A single turn carries every row of the set below to another of its rows. Some are shown first; where does it send the rows asked next?
tumul: [ 17 -12  -1 -17   7  22  -7  12 -19  -4   0  30  -1  16  17   4 -11  -7
  -9   0 -12   2  -7  26   4 -13 -21   6  -1   3]
puv: [  4   1  15 -29 -12   1 -21  20   2   4   7   8  10  32  16  11  25  -2
 -19   8 -12   3 -26  14 -11 -10  -7   8 -15 -16]
Ledod: [  7  -6  29 -23  10  -7 -28  17  12  15   5  19   8   6  35  12   1 -12
  -1  24  14  19  -6  -8 -19   4  21  19 -28  -5]
Niper: [ -6   5  23   6  -8 -31  -9 -13 -17  22  -4  -2  -1   9  24 -13   0  -4
  -1  13  21  -8 -17  -2 -15   8 -21 -44 -21  11]
Vidir: [ 16  10  17  -5  -1 -15   3  -9 -18  38 -22 -11   7  14  18 -10  36 -26
   5   9  15 -12   6 -15 -30   8   1 -20 -24 -17]
rek: [ 19  -7   6  20  -4 -12   5  -5 -13  16  -9 -16   2  20  -1   2 -18 -23
  23   7  -6 -17  -4   3 -24  -2 -18 -37 -19  19]
Ziz: [ -5   1  28   0 -11  -4   5  -7 -24  20  -5  -2  -1  23  24 -16  12  -7
   8  12  15 -20 -21   1 -17   4 -25 -41 -28   5]
Redus: [ 26 -21   5  -1  23   2 -16   9  11   8 -21  29   3  16  15  12 -28 -25
  22  28  -5  11   6   1   3  15 -17   6 -10  -7]
Nom: [  7  -2   6   5  -2 -31  -1 -19 -15  35 -28  -6  12  12  19 -12  17 -22
  -5   7  16  -9  14 -16 -18  12  -7 -32 -19 -14]
limum: [  7  -1  16 -17   0  -8 -27  25  17  14  -3   9  19  10  22  26   4 -11
   0  27   5  15  -5  -9 -31   8  21  16 -24 -17]
pinod: [ 21 -16  11  -6  24   7  -7  20  14  10 -14  32  10   9  19  25 -27  -6
  14  26 -10  12   9  -3  -3   2  -7  -1 -17 -20]
bim: [  4 -15   9 -29 -15  -1 -25  12  -3   2   9   2  13  38  18   7  21 -16
 -20   1 -10  -3 -18  11  -9  -8   9  18 -16  -2]
bel: [  4 -13  24  -9 -10 -17  10 -13 -27  25  -7  -1   3  24  11 -19   8 -28
   9  10  20  -9  -5  -5  -6  16   0 -42 -33   5]
kisa: [ 27 -25   2  -7  27   6  -7   9   6  12 -10  31  11  12  18  17 -24 -18
   7  16  -8   4  23  -4  -1   8   8   9 -12 -11]
savid: [ 38  -1  15   0   6 -23   6  -7 -19  27  -7 -17  -7   5  -4 -13   0 -38
   9  -4   1  16   6  -1 -20 -10   0 -35 -17   6]
dimim: [ 23  13  13   9  10 -30  -3 -10 -16  27 -26  -5  -7 -12  19 -12   3 -20
   3   4  11  16   2   0 -18 -12 -27 -30 -11  -2]
Bigi: [  5  -7   9 -36 -14  -3 -21  18  12  18  11  -1  -1  35  17  14  23 -10
 -24   2  -9  15 -21   8 -18   1  -1   9 -22  -9]
lumu: [ 10  -8  11 -23   8  -3 -22  20  16  23  -1   7   7  11  34  29 -10 -10
   1  25   7  32  -4 -14 -25  15  19   5 -25  -7]
nido: [ 14  -6  19   2  -8 -18   2  -6 -27  15   2 -14  -3  11   5 -10 -15 -26
  17   7  11   5 -13   5 -15   1  -2 -46 -22  26]
Gog: [ 22 -21  -2 -14  21  10   2  10   3  16 -18  30   3  19  23  29 -26 -12
  11  24 -13  16   9   0   9  13  -8  -6 -12  -8]
nota: [ 18   2  14 -15  13  -8 -37  14  11  13 -12   4  14  16  31  13   2 -24
   5  36  10  26 -10 -12 -21  12  21  11 -14  -8]
Mamip: [ 36  21  21  11  19 -18   1  -2  -4  32 -18  -7  -8  -6  10  -5   0 -28
  18  15   5  13   1  -1 -29 -14 -11 -27 -18   1]
Didis: [ 22   3  21 -13   2 -15  11 -10 -28  36 -15   2  -7  -1  11 -24  18 -33
   5   1  24   9   8  -3 -19   8  -3 -28 -25  -8]
gege: [ 13 -13  -9 -13  -2  21  -3  17 -17  -3  -7  25   8  19  10  19  -8   0
  -1   2 -18  -8  -4  20  -4   2 -25   4   0 -12]
taduz: [ 17  -5   3  16  -7 -40  -7 -13 -15  18 -11 -23   3  13   3   2  -5 -22
   8  -3  -6  -8  -2  -2 -15  -3 -17 -34 -10  14]
Gimup: [ 15 -21  -3 -14   2  19 -13  11 -15  -2   2  20  -6  26  10  -2  -5  -7
  -3  -5  -8 -10 -10  17  -6  13 -39   5   2  -5]
ruku: [ 11  -5  11 -30  -3   5 -33  13  -4   7  11  -6   6  38  24  -3  29  -7
 -24   6  -4   5 -26   0 -20   4  -2   3  -5 -13]
buk: [ 11  -9 -10 -26  -8  17  -1  12 -15   8  -5  26  -8  24  11  17   2  -8
  -8   0 -13   3 -12  29   2   8 -28   7  -4  -2]

buk turns into Gog
limum turns into puv
Mamip turns into Vidir
And these:
bim turns into tumul
savid turns into Didis
Niper turns into taduz
ruku turns into Gimup

A single turn carries every row of the set below to another of its rows. Some are shown first; where does it send the rows asked next?
rogom: [-13 -21 -27  -2   4  13   6  -4   0   6  15  20   4  -3  10  -7  -3   2]
bodig: [-15 -22 -21  -5   5  15   7   0   9   1   7  14   5 -12  11  -8  -1   6]
Neget: [  6  19  19  29   4 -18   4  -8  28 -13  -4 -14 -19   7   1   2   5  14]
Fefib: [ 23   4  23  10  15 -16   2  -7  16  -7  -6 -14 -28  -4   3  -8  -6  24]
punop: [ -8  10  19   4   6 -17  -4   1   1   0  32 -15 -21  32 -25  -2   0 -20]
sodez: [ 25   2  28  11  25 -13  -3  -7  16  -7  -3  -5 -26  -7  -2   3  -8  16]
Lev: [ -7 -17 -22   5  -1  18   7  12   6   4  13  11  21   3   0   3  14  -9]
logu: [ 26  -8  26  -9  20 -13   0  -3  -5  -2  14 -18 -29   5  -7 -13 -11  15]
rimap: [ 26  10  23  12  21 -19   4  -6  21  -3  -5  -3 -29  -6   4  -2  -4  13]
Sanon: [-12   7  23  11   8 -12 -10  -1   5  -5  27 -16 -17  31 -30   7   0 -16]
nes: [ 30  -4  27  -9  24 -16   1   0   3   5   9  -9 -31   1  -8  -9  -9   6]
nam: [-14  21  21  29   7 -15  -7  -8  23 -14  13  -9 -16  22 -17  13   3  -6]
Lovi: [  5  18  23  30  16 -16  -3 -10  27 -14  -3  -5 -23   3  -3  11  -1  10]
Mok: [-10 -22 -22  -3  11  18   5   1  -3   0  17  13   9  -6  12  -7   1   1]
lirik: [ -6  10  18  11   2 -13  -4   1  -2  -6  32 -23 -12  36 -23   0   4 -11]
rinu: [-13 -17 -20   4  -6  13  10  10  16   4   2  11  18  -2   1   0  10  -4]
zuz: [  5  26  17  31  11 -21   2  -9  30 -10   0  -3 -23   8   1   4   4   4]
Mabi: [-18 -20 -22  -1  -3  14   9   4  20   2  -1  12  10  -9   5  -5   3   3]
Nuper: [  8  -8  29  -9  16 -10  -8   3  -7   2  28 -16 -21  21 -28   0  -9  -9]
nas: [ 11  -6  24  -8  13 -10  -4   1 -15  -1  33 -23 -21  24 -20  -9  -7  -3]
sis: [-16 -24 -24  -4  -3  10   8  -3  10   8   5  18   3  -4   7  -7  -3   5]
tove: [ 26 -10  31  -8  25 -10  -6   0  -2   2  12 -11 -26   1 -14  -2 -12   7]
Fizud: [ -1 -16 -26   7  -1  13   8   5   3  10  16  18  15   4   6   3  11  -6]
Pudon: [ -6 -19 -23   2   7  19   6   7  -3   1  21  12  17   1   6  -1   9  -7]
zef: [ -3 -18 -22   4  -8  12  11   7  11  12   5  17  16   2   1   1  11  -3]
gif: [ -9  22  16  29  -3 -15   0  -4  17 -12  14 -19 -13  27 -13   6  10  -3]
matil: [ -5 -17 -27   5   6  15   7  -1  -4   7  21  19  12   2  10  -1   3  -2]
Narap: [ 13  -4  25 -14  16 -14  -3   3  -7   7  28 -14 -25  20 -22  -9  -7 -11]
zuda: [-11 -21 -23  -1  -9   9  10   3  15  12   0  17   9  -2   1  -4   4   1]
giv: [-13  25  16  27   3 -20  -1  -6  19  -8  19  -9 -20  26 -14   5   6 -14]

nas turns into logu
Lev turns into Pudon
giv turns into punop
And these:
Lovi turns into nam
zef turns into Fizud

A single turn carries every row of the set below to another of its rows. Some are shown first; where does it send the rows asked next?
Pegek: [ 15  15  -3  19 -15  -1 -11  36 -19  -1  -9 -16]
kur: [ -1  -2  29  -4 -13  30  10  30 -15  -5  -8  28]
mus: [ 16  -5   6   9  24   8  13  12   1 -15  -5   4]
Fulod: [ 19 -17   8  10 -31  31  28   5 -16 -15  -3   9]
voz: [ -5   4   9  14  -5   4 -23  13   9   0  12  17]
gov: [ 13  -3   5  11 -54  17  13  13 -14  -2  10   8]
rutip: [ 15   2  15  22   5   6  25  -1 -16   6  19  24]
zuv: [-16 -10  -4   4  15  27   4  11  -5  -9   0   8]
gonan: [-22   3   3  15 -25  -8  18  16 -32 -16   7   9]
rovut: [ 26  12  12  15  -5 -17   9  15   1   7  20  10]
lud: [  7  19  -3 -13   5  16   0   0 -27  -6  -5  18]
lofo: [ -4  -7  -5   9 -40  28   1  11 -15 -22 -10   4]
sas: [ 34  -2   8  11  10  13   3  21 -14  -8 -16 -11]
kipak: [ 36   4   5   8 -10 -10   1  17 -15   8   9 -15]
zep: [ 21   8  -5  -2 -11  20  12  35 -28  14  -3 -15]
sut: [ 10 -18   8  27 -36  16  13  20   3 -19  -2  -2]
lat: [ 22  12  -7  -3  -4   8  -3   6 -38  -5 -10  -8]
Lamob: [ -2 -15  22 -10 -23   7   6  29   6   5  19   7]
bebet: [ -4  22   5   5 -15  19  -1  10 -26  13  13  31]
Tef: [ -2  16 -10   0  -6  20  29  34 -25  12   6   4]
vum: [ -9  19  -7  13 -13  -3 -10  39   1   2   4   0]
Bokog: [ 18 -11   9   9 -37  11  -3  -7  -7 -21   1  10]
zelaz: [-14  -4  -4  26  -4  10  27  31  -6   9  19   3]
des: [  2   1  30  28 -11  -2  10  20 -15 -21  -7  25]
pab: [ -7 -20   8 -13  -9  -2  17  -3 -17 -14  16   4]

sut turns into Bokog
kipak turns into sas
Tef turns into vum
And these:
zuv turns into bebet
pab turns into kur

A single turn carries every row of the set below to another of its rows. Some are shown first; where does it send the rows asked next?
vuf: [ 14 -11 -10  -3  -1 -34 -11  -5  24  25  -8  16  21   2   8  -2   2   8
   5  18 -12  23   4   1 -12  -4   6   8  32 -11  -3   8  15 -21]
namor: [ -1  10 -19  35   9 -15   6 -13   0  28  -2   7  16   2  23   0 -11 -22
  -6 -12 -14  -7  33  -5   8   4  35  23   6  21   9  -4 -14 -12]
nuta: [ -2   3  -7   3 -14 -24  -3 -17  13  -2 -18  19  13  23  -8 -36  -6 -16
  -2  -9 -10  -1  27   7  24  -2  21  17  10  22  -1 -18 -19 -15]
mese: [-17  26   3  11  28  -2 -24  -6 -25   7  -2  28  30  19   4  -1  23  -9
  13 -12   8  15   2   8  -1  17  26  11  14 -12  -3   2 -25   0]
tamu: [ -8   0  -6  -3  -1 -12  -9   3  -3  18 -14  17  -6   6  14 -30  -9  23
 -17 -25 -10   9  -2  -6   3  -6  12  -8  29   1 -39  -6 -19 -27]
nidif: [-23  23  17  -9   4 -13  -8  -6   3   6   1  39  21  11  22 -19  -9  -2
  12 -32 -13  27   5  -9  25  -2  24  -2   6 -20  -4   4  13  19]
Vidav: [-30  23  -3   7  19  13  -3 -17  25  22 -15   8   7   8   6   4 -55   0
 -23 -19  15  -3   9  -1  14   4  13  11   7  13   7   0  -6 -14]
pigu: [ -2  10  -3  -8   7  13   2  -3  16 -21  -5  19  27  13  -8   3 -10  14
  -5 -11  15   1  17  25  21   1 -15  10  27  -2  -4   9   0  -3]
nof: [-17  20   6  -7 -12 -30  -8   1  29   7 -16  18  -3  14  33  17   1  16
 -11  -7 -10  18 -11  -5  23   7  10  -1  10  -5  -5 -10  23  -5]
Lemu: [ -6  15  -7   4   8  -3 -13 -28  20 -11 -19  37  29   4  18  19 -19  -3
  -5  -3   0  -6   7   9  -2  -5  68  13   9   3  -3  -5   2  -4]
bopav: [ -3  25 -21   7  15   3  -3  -3 -16  50 -15   1  -1   5  18 -22 -39   1
  10 -14  -3 -10   5   1   1   2   6  10   3   3  -4   5   0   2]
rutub: [  3  16   3   4   7   1  -6 -25   5  31  19   7  -5  12  35 -19  -2   2
   0  -1 -19  21   5 -18  -2   6   6   5  16   5  23 -29  14  -3]
Zuvu: [ -3   2   1  20  -1 -28 -18  10  16  -9   2  22  32  -2   8  21  -4 -15
 -11  14   3  14  36   5   3   5  18  12  27   4  16  -5  -7 -27]
viz: [  9  32  -3 -20   7  10 -29 -15 -14   1  -2  10   2  23  16 -25 -26  11
  15  -3  11   5 -10   8   3   4   6   0  20 -22 -16 -20  -1   5]
Buzal: [-12  -1  12   0  36   3  -6 -19  -5  19   5  49  20  -5   3 -23 -28   6
   5 -25  -3   9  12   8 -16 -18  26   7  12   2   2   9   9   4]
Difab: [ -7  23 -19   4   2   7 -22 -22  18  -2   5  10   2  13  18  -1 -38 -12
 -15 -11  -3   0  13 -15  11  -7 -16  30   0  19 -16 -13 -22 -22]
Zeso: [  1  -1  -9  -7  -9 -27 -21   9   5  11 -23   3  16  13  19 -14 -16  -3
   8  14 -13   0  26 -10  15 -25   7  10 -10   5  -6 -33  -4 -18]
diz: [-18  28  -4  -8  19  23 -27  12 -30  -7  -3  26   1  -8  22   3 -19   5
   6  -6  -3  -5  11   1  -9  -2  32  -7  11  -2   9 -14  11   1]
miled: [-17  28 -28   4  31  17 -34 -12  -4  -4 -12  27   1  -8  12   2 -27   4
   1  -1  -1  23   9   7 -20   8  14   4  24  14  -2  12 -12 -20]
Gegu: [ -1  11  13   8   5  16   8 -32   8  18  -1  38  15  -3   3  -3 -12  12
 -24  -7  -4 -13  16  15 -20 -10   6  20  10  29   1  -2 -22 -14]
ran: [ -2  21  13  -8  -8 -15 -36  -6  15 -13  -1  26  26  12  13   9 -20   5
 -14   6  17  20  -3   1   1   5  18   0  34 -27 -24 -11 -20 -24]
Vivev: [-23  24  16   7 -11 -18 -18  17  -6  36  -3  43  21  -4  11   2 -18 -25
  -2  -3  -4  -5   3 -10  -9   6  14  21  -8   2  17   7   4  -2]
gazag: [ -5   7  12   3  15 -17  -8 -11  17  39 -16  -8  40  16  18  10   4  -1
   7  11   1  18   4 -10   6  -5  23   5   5 -33   0   1  -3 -10]
Lini: [  0  11   8  -3 -20  -7  -3  -2  13  -7 -17  16 -14   1  10   9  14   4
 -23   6 -18 -16   5  10  -3  -1   7   9   7  23  -4 -12   1 -28]
forag: [ -1  29   7   4  -7  -3 -15 -10 -11  19  21  35  31  12  33  14  14   6
  -4 -13  -2   7 -11 -17  -3   8  10  17  19 -22 -22  -4 -17   4]

miled turns into gazag
Lini turns into Buzal
And these:
Vivev turns into tamu
nuta turns into diz
Zuvu turns into bopav

A single turn carries every row of the set below to another of its rows. Some are shown first; where does it send the rows asked next?
gugep: [ -5  -8 -20  25  26 -15  27   3  -2  -8  15   8  -6 -10  -2 -18  17  12
 -10  -9 -21 -15  -7 -31]
mol: [ -8  -5   7   1  12  -3  14  22   3 -30  22  29   2  -7   2 -13  19  -7
  23   2  -6 -17 -37 -17]
Netov: [  7  -1 -20 -18  25 -21  -9  19  12 -25 -19  28  13 -23 -28  17  10  17
  17  -5  10   3   5   9]
renu: [  1  -8  -7  36  13  -7  33  -3   0  -9   4  32  21  -6 -15 -16   1   7
 -11  13 -17  -8 -10 -23]
Gima: [ -6   0 -18  -2  15 -15   1  15  11  -8 -25   4 -15   9 -22   5  21  -8
  -7 -14  37   5  -7 -19]
gesi: [  7  -7  30  -4  31 -23  10  19  11   2  -7  35   7   7 -12  20  25   0
  19  -3 -16   7  18  -7]
sase: [ -7  -8  16  -6  23 -25  17   7  16 -17 -21  14  -3  -4 -33  15  28  -7
  10   2   5  25  27 -19]
Dekit: [ -4  -3  -3   5   2 -17   3  20  18   0 -39  16  13  12 -20   5   7  -9
  -9  -2  31   4  -6 -13]
rutol: [-11  -7 -22  22  27 -14  25   9   0  -2  11   4  -4 -16   1 -18  17  10
  -5  -3 -28 -19  -1 -24]
dazif: [ -8  -6  10   1  15  -3   7  25  -5 -23  24  33   8 -13  10 -13  16  -5
  20  -4  -9 -13 -33 -14]
Vosud: [ -3   0 -11   6   1 -18   8  24  11  -2 -25  10  13  14 -17 -14   5 -15
 -16  -5  32  -1  -6 -14]
dem: [-12  -8  16  -5  16 -23  15   2  18  -6 -23  12  -8 -10 -31  13  21  -3
  14  -4   3  21  29  -9]
zibep: [-12   6 -23  15   9 -16  16  20   8   5 -14  15   6  16  -7 -22  -3  -5
 -23  -4  19   0  -1 -22]
zul: [  8  13 -27 -13  37 -10 -10  26   6 -24 -14  19  25 -28 -11  10   9  17
  12  12   6  20   2  -8]
liniz: [  1  -8 -12  33  17  -2  33  -2  -2 -20   5  36  19 -11 -19 -16   7   0
  -7  20 -17 -10  -9 -19]
mozo: [-14  11  -2  -4  19   3   7  17   5   6  29  19  11 -11   4  -5   9   8
  13  26 -16   7 -31 -27]
Voni: [  1  24 -22 -14  23  -4  -7  23   0 -18   1  40  21 -28  -9   2  -7  21
  16  11   2   4  -5   1]
tirud: [ -2  11  24 -15  17 -14  16   7  18 -11 -21  13  -6  -6 -33  18  29   5
  26  -2  11  18  12 -15]
mapok: [-21  10  -4   1  11   3  20  16  11  10  19  12  11  -1   3  -6   7   4
  21  26 -13   0 -33 -17]
bod: [ -5  -3   9  -5  11  -3   2  19  -2 -21  29  38   8 -17   2 -11  10   0
  18   1 -12 -13 -32 -14]
Soniv: [  7   9 -26 -18  27 -11 -12  19   2 -24 -12  25  20 -31 -15   9   2  18
  16  -2   4   8   3   6]
Tomok: [  3  10 -25  -6  37 -19  -9  25  18 -15 -19  15  18 -21 -18  19  20  17
  13  16  13  23   7  -7]
moda: [ -2  -6  18   0  22 -17  15  -1  10  17  -3  25 -23   5 -25  12  21  -1
  14 -11  -7   2  19   0]
Pipu: [ -2  10  25 -11  13 -22  12  12  16 -10 -20  13   3   0 -21  21  33  -1
  24  -5   5  21  16  -8]
fav: [  7  -6  29  12  38 -14  19  16  18  -2 -12  32  -8   6 -26  10  30  -6
   8  14   2  14  13 -31]
lamo: [  2  24 -25 -16  36 -12 -10  35   0 -26   5  28  16 -25   3   2   8  18
  13   6   0   6  -3 -13]
tuni: [-17  10  -5  -5  19  10  17  13   2  10  22  18  12  -6  -1  -6   4   8
  17  26 -12   3 -34 -24]
dotez: [ -7   1 -20  14  11 -11  16  17   5 -15 -12  25  -6   8 -17 -27   0  -8
 -20 -12  29  -9  -6 -25]
Nadi: [-12 -10 -24  23  30 -17  26  10  -3 -14   9   3  -1 -15   8  -8  18   7
  -1   1 -30 -13  -3 -24]
Rogum: [ -5 -12 -12  30  16  -2  34  -6  -1 -21  -1  33  15 -17 -18  -8  -2   4
   1  21 -20 -12 -10 -17]
Mumi: [ -4   3 -19   3   9 -12   7  18  10  -5 -18   4  -8   8 -22 -16  10 -10
 -14  -9  38   0 -10 -20]
tuv: [  2   4  18   0  41  -3  14   0  14   4  -2  30 -25  -9 -29  16  25  10
  25   7   2  18   8 -16]

zibep turns into Voni
rutol turns into tuni
And these:
renu turns into bod
gesi turns into moda
Tomok turns into Dekit
Pipu turns into dem
Soniv turns into Mumi
mol turns into Nadi

